In the rows, 128 means zero.
Each path is a new rotation, seen through one point. The rows after it are directions, each followed by how far the rotation turns it, in degrees per step (0 if it stays put).
Each turn is a multiple of 5 degrees from 10 to 175, or 0.
Each row of a path follows its step; steps can be skipped.
path 1
step 0: [130 134 130 120 130 141 131 132 134 132 123 134 119 138 137 130 125 134
 121 131 137 136 127 141 133 124 132 133 126 122 141 127 119 129 125 134
 134 133 133 135 123]
step 1: [123 130 122 133 115 125 131 132 126 127 125 124 139 133 134 136 132 123
 121 123 139 121 130 120 120 134 139 127 134 124 123 135 137 137 130 118
 123 137 123 128 130]
step 2: [121 123 130 135 134 136 132 122 124 123 126 123 125 113 116 120 135 122
 121 136 118 137 131 123 136 120 125 127 134 131 132 132 130 137 128 135
 124 130 129 132 137]
step 3: [132 126 125 115 123 130 128 126 133 126 136 129 114 135 130 132 126 138
 131 136 129 126 128 138 134 118 126 117 127 123 139 128 125 127 128 111
 134 133 125 129 124]
step 4: [121 130 131 131 122 133 129 143 127 133 126 136 126 138 131 134 129 121
 127 127 133 120 132 133 120 138 142 132 133 128 127 131 122 128 133 139
 116 139 127 136 128]
step 5: [131 127 131 133 126 121 132 116 121 127 121 133 132 121 128 128 132 124
 125 131 128 139 127 123 132 126 127 133 140 124 129 137 137 138 117 116
 117 126 131 127 140]
step 6: [124 128 129 130 137 134 126 132 130 124 139 115 121 122 124 125 129 133
 119 131 125 129 127 145 127 123 124 117 128 122 141 125 124 136 140 123
 133 126 134 128 128]
step 7: [133 123 126 123 123 131 132 133 133 118 133 138 125 142 129 130 131 131
 125 137 131 127 135 125 114 131 135 133 126 129 130 125 128 121 121 125
 125 140 117 143 123]
step 8: [121 136 130 128 118 129 133 128 128 127 118 134 129 127 125 131 127 123
 126 127 127 125 131 126 134 135 121 130 139 117 123 146 124 137 128 135
 124 124 132 131 144]
step 9: [127 127 121 123 135 127 120 115 128 127 131 121 123 121 125 129 135 129
 126 130 130 138 129 129 126 125 139 116 129 123 143 124 129 139 128 122
 114 121 128 119 126]
step 11: [134 140 131 126 121 139 126 124 122 126 135 144 136 131 126 131 132 129
 129 129 121 115 130 126 127 135 131 135 137 127 131 137 123 131 120 124
 125 124 123 139 136]
step 12: [124 131 119 126 130 119 128 125 131 127 118 125 116 115 129 122 140 122
 124 127 140 137 130 140 128 135 128 132 128 120 131 136 122 137 131 127
 123 121 132 125 127]
Speeds:
[128 127 126 128 128 125 132 126 131 128 130 131 126 127 128 127 128 130
 128 128 126 130 126 129 130 128 129 128 125 129 132 127 125 133 131 127
 129 125 131 125 127] : 115
[130 128 127 131 130 128 125 130 129 128 128 125 124 133 129 128 125 126
 131 130 131 128 127 128 127 128 127 128 126 130 132 126 125 129 127 127
 130 130 126 127 132] : 110
[128 126 125 128 129 125 129 132 125 128 126 127 126 126 123 128 129 130
 128 131 129 133 128 127 129 132 131 131 128 131 128 126 128 127 128 129
 127 127 125 130 127] : 140
path 2
step 0: [130 142 133 125 120 131 123 126 129 123 132 129 123 124 133 130 132 113
 130 138 132 124 130 111 133 140 138 133 130 133 129 134 125 121 127 128
 129 128 124 130 121]
step 2: [126 146 126 127 124 131 116 115 134 126 126 132 128 123 120 125 123 136
 135 130 121 131 127 124 131 121 130 126 126 128 128 121 116 120 126 119
 132 130 123 136 119]
step 3: [120 137 141 119 123 127 127 130 129 127 131 138 132 126 135 116 131 128
 138 120 133 130 120 117 129 136 139 130 137 132 124 134 123 129 136 136
 126 126 126 127 125]
step 4: [123 127 133 130 125 123 135 123 133 133 128 123 137 134 119 121 122 132
 125 135 124 130 130 125 123 132 137 135 136 121 138 136 129 119 133 122
 132 134 126 144 117]
step 5: [118 133 116 125 131 131 119 120 134 128 132 135 126 129 121 127 136 130
 139 135 125 124 131 115 130 132 130 134 133 122 131 123 124 124 131 129
 131 112 126 126 116]
step 6: [114 133 140 129 125 121 136 132 130 128 123 124 130 126 133 121 117 123
 145 133 122 122 125 126 121 125 134 136 139 133 120 122 123 128 129 131
 132 123 130 130 128]
step 7: [121 137 138 136 127 130 128 121 134 126 131 129 143 126 118 128 133 129
 126 134 117 140 120 128 131 139 127 139 124 123 133 129 124 130 124 127
 131 125 130 139 124]
step 9: [130 140 135 129 127 124 131 123 128 116 118 116 130 123 122 129 128 118
 134 137 125 124 137 125 117 137 136 132 137 134 128 133 125 124 127 135
 135 126 124 134 124]
step 10: [124 134 130 129 136 130 126 123 128 124 130 138 140 133 135 131 131 119
 136 125 118 124 129 134 130 135 125 137 130 120 135 119 118 131 125 129
 127 131 125 135 111]
step 11: [125 139 129 131 117 124 125 127 129 132 114 137 131 125 119 127 124 134
 129 125 120 120 127 123 128 123 137 138 131 133 127 123 111 122 131 130
 125 134 117 126 132]
step 12: [130 135 131 120 132 128 128 121 127 120 124 128 135 123 118 114 132 126
 137 120 122 130 120 132 126 142 137 124 138 128 131 139 127 129 127 138
 127 125 126 136 126]
step 13: [123 127 128 124 124 126 128 125 133 134 121 138 128 140 123 130 121 122
 128 131 124 121 131 124 132 135 127 137 139 118 129 136 123 124 131 128
 126 140 134 134 110]
Speeds:
[130 130 130 128 124 130 128 127 128 128 127 128 131 132 124 132 131 128
 127 130 126 127 127 123 126 128 127 124 125 128 127 128 128 126 128 130
 131 127 131 126 129] : 160
[126 126 129 130 128 129 130 127 129 132 129 129 132 130 127 131 128 129
 123 126 127 129 129 131 127 129 125 131 127 126 130 129 127 127 129 125
 128 129 128 125 123] : 120
path 3
step 0: [122 115 121 127 121 120 118 138 122 130 134 122 129 128 123 131 129 132
 130 130 129 132 134 141 129 126 133 137 128 131 128 135 127 142 112 125
 137 135 121 131 129]
step 1: [130 124 119 109 124 130 125 136 123 129 137 124 126 126 125 135 134 131
 119 124 128 119 124 142 128 127 136 131 124 145 135 134 123 128 131 123
 132 129 122 132 125]
step 2: [119 137 118 127 129 141 129 137 132 124 132 135 127 128 129 136 140 134
 128 121 125 132 120 133 121 123 134 136 124 135 135 127 120 139 131 124
 124 119 128 126 117]
step 4: [133 128 124 117 128 121 128 136 135 120 132 126 138 131 123 125 123 139
 122 127 127 125 129 134 139 111 125 134 134 136 130 134 130 126 126 131
 113 129 129 137 126]
step 5: [132 133 122 132 127 126 124 125 135 123 141 140 132 123 128 139 135 134
 123 117 134 135 138 131 135 127 122 139 130 137 137 137 128 132 128 133
 118 133 134 126 127]
step 6: [124 132 121 132 112 125 128 144 127 134 140 130 131 129 128 127 127 128
 132 119 140 135 137 132 125 127 121 139 121 125 129 132 128 124 132 135
 124 138 123 121 123]
step 7: [125 131 117 127 126 123 121 144 130 125 139 124 141 145 121 131 119 123
 127 132 130 129 126 138 123 125 129 126 117 127 129 139 124 122 127 130
 125 130 130 129 132]
step 9: [123 116 125 124 119 133 123 132 119 133 132 123 128 120 124 129 124 126
 137 120 129 124 137 137 126 122 137 137 122 141 131 130 123 139 121 129
 125 129 128 124 116]
step 10: [113 127 115 116 134 132 129 140 132 133 139 127 125 129 132 126 130 137
 129 131 123 121 130 134 134 129 137 126 118 139 135 133 123 125 123 122
 123 131 126 127 119]
step 11: [121 136 116 131 129 126 128 133 130 126 132 131 126 136 130 133 140 139
 131 131 115 137 121 133 133 121 128 140 130 131 131 136 123 136 125 121
 127 131 117 137 122]
step 12: [135 136 123 129 108 132 130 134 125 122 131 123 127 130 130 131 133 139
 120 126 128 127 134 136 131 113 127 136 132 137 123 131 123 133 118 131
 130 128 125 136 123]
step 13: [129 133 121 116 122 127 120 145 130 122 133 138 131 125 129 129 131 138
 118 122 140 128 131 133 133 116 133 123 130 130 136 128 127 127 128 134
 120 125 137 130 123]
Speeds:
[125 126 126 133 127 126 129 127 130 129 126 126 126 125 130 129 130 125
 129 124 128 131 129 128 128 126 127 132 128 128 126 127 128 127 125 131
 131 124 128 129 128] : 120
[131 132 129 128 125 131 128 126 126 129 126 131 125 126 127 130 127 127
 126 123 126 127 131 129 128 128 128 127 126 132 128 127 129 130 130 130
 128 127 131 125 125] : 100
[126 127 127 126 129 128 132 128 129 131 131 128 125 126 128 129 132 128
 126 127 128 128 127 128 128 133 124 130 124 129 129 129 127 128 131 126
 127 131 125 126 129] : 80
[129 131 127 130 130 126 126 128 125 130 131 130 128 128 126 126 126 124
 129 127 132 127 128 127 128 129 130 132 126 128 124 128 128 128 128 128
 125 129 130 128 133] : 40
[127 129 128 129 130 130 131 124 129 129 129 127 128 127 129 125 127 131
 131 129 124 127 129 125 132 126 128 131 127 130 126 129 130 127 128 126
 123 129 129 129 125] : 55
path 4
step 0: [128 121 121 141 137 124 134 113 121 129 144 130 132 131 129 136 127 125
 133 125 125 130 132 118 122 130 126 123 123 124 120 142 131 127 130 133
 123 122 134 134 136]
step 1: [135 124 114 119 142 121 133 119 128 128 138 127 126 132 134 128 124 136
 121 132 117 120 121 125 124 134 118 126 128 125 125 133 118 129 122 131
 137 122 129 134 120]
step 2: [142 122 121 126 132 126 125 120 117 120 135 133 125 128 138 138 127 124
 126 127 124 119 128 119 132 136 143 127 123 133 122 132 131 130 135 127
 132 120 132 140 131]
step 3: [137 118 113 125 134 126 124 123 130 124 145 124 123 131 132 128 139 140
 134 127 129 128 131 123 125 128 130 124 123 131 117 132 124 135 129 130
 119 132 135 126 115]
step 4: [142 119 124 135 135 125 127 112 121 121 134 129 124 117 139 131 126 132
 125 128 128 119 120 128 134 128 124 137 129 128 133 128 128 136 129 117
 125 122 127 122 120]
step 5: [135 125 131 135 137 125 136 119 122 123 128 129 124 127 143 130 134 120
 129 132 134 127 128 119 130 132 128 123 131 130 114 129 133 131 126 134
 117 131 141 131 113]
step 6: [130 130 115 136 131 122 125 108 128 132 138 131 120 130 141 130 134 127
 126 129 131 126 134 124 125 133 114 132 127 135 128 128 132 135 129 133
 137 131 130 117 126]
step 7: [139 135 134 141 124 124 124 119 129 123 140 125 124 131 140 127 122 126
 121 126 124 121 124 118 134 135 118 122 128 121 126 130 126 133 132 135
 125 117 134 137 121]
step 8: [131 126 120 133 132 125 134 104 131 118 137 131 135 138 134 132 127 121
 126 120 130 125 141 126 119 128 129 121 122 126 121 130 126 129 126 132
 125 128 127 133 125]
step 9: [133 127 115 137 139 128 122 112 126 130 132 125 126 129 126 129 123 135
 132 133 123 118 116 124 125 132 120 121 126 127 113 131 123 132 133 134
 134 117 124 132 129]
step 12: [141 118 121 132 134 124 121 120 120 129 142 126 119 128 134 125 136 131
 123 131 135 113 124 124 131 123 131 129 135 120 123 125 133 137 122 129
 122 122 122 124 124]
step 13: [138 120 134 133 136 121 128 111 127 122 134 129 130 123 136 135 142 116
 130 130 131 125 121 117 129 127 120 129 130 130 128 126 122 127 131 125
 120 136 136 132 124]
Speeds:
[126 130 127 128 124 127 127 129 128 125 127 130 127 126 133 127 128 129
 127 128 130 127 122 128 129 128 130 129 130 124 127 130 127 129 125 126
 130 127 128 131 130] : 135
[127 129 125 126 130 127 129 129 124 131 130 127 128 127 124 129 129 127
 127 125 125 125 126 132 126 126 130 125 126 127 128 129 125 126 127 129
 129 126 128 132 130] : 40
[130 127 131 127 129 127 130 129 129 128 128 127 130 126 130 131 123 129
 126 127 129 129 129 129 128 127 125 126 127 126 133 130 125 129 126 125
 129 129 131 130 125] : 115
[132 127 128 122 128 129 126 127 127 128 126 124 130 123 128 125 128 131
 132 127 129 128 130 127 128 127 130 129 128 131 126 130 129 130 126 127
 128 127 126 130 129] : 45
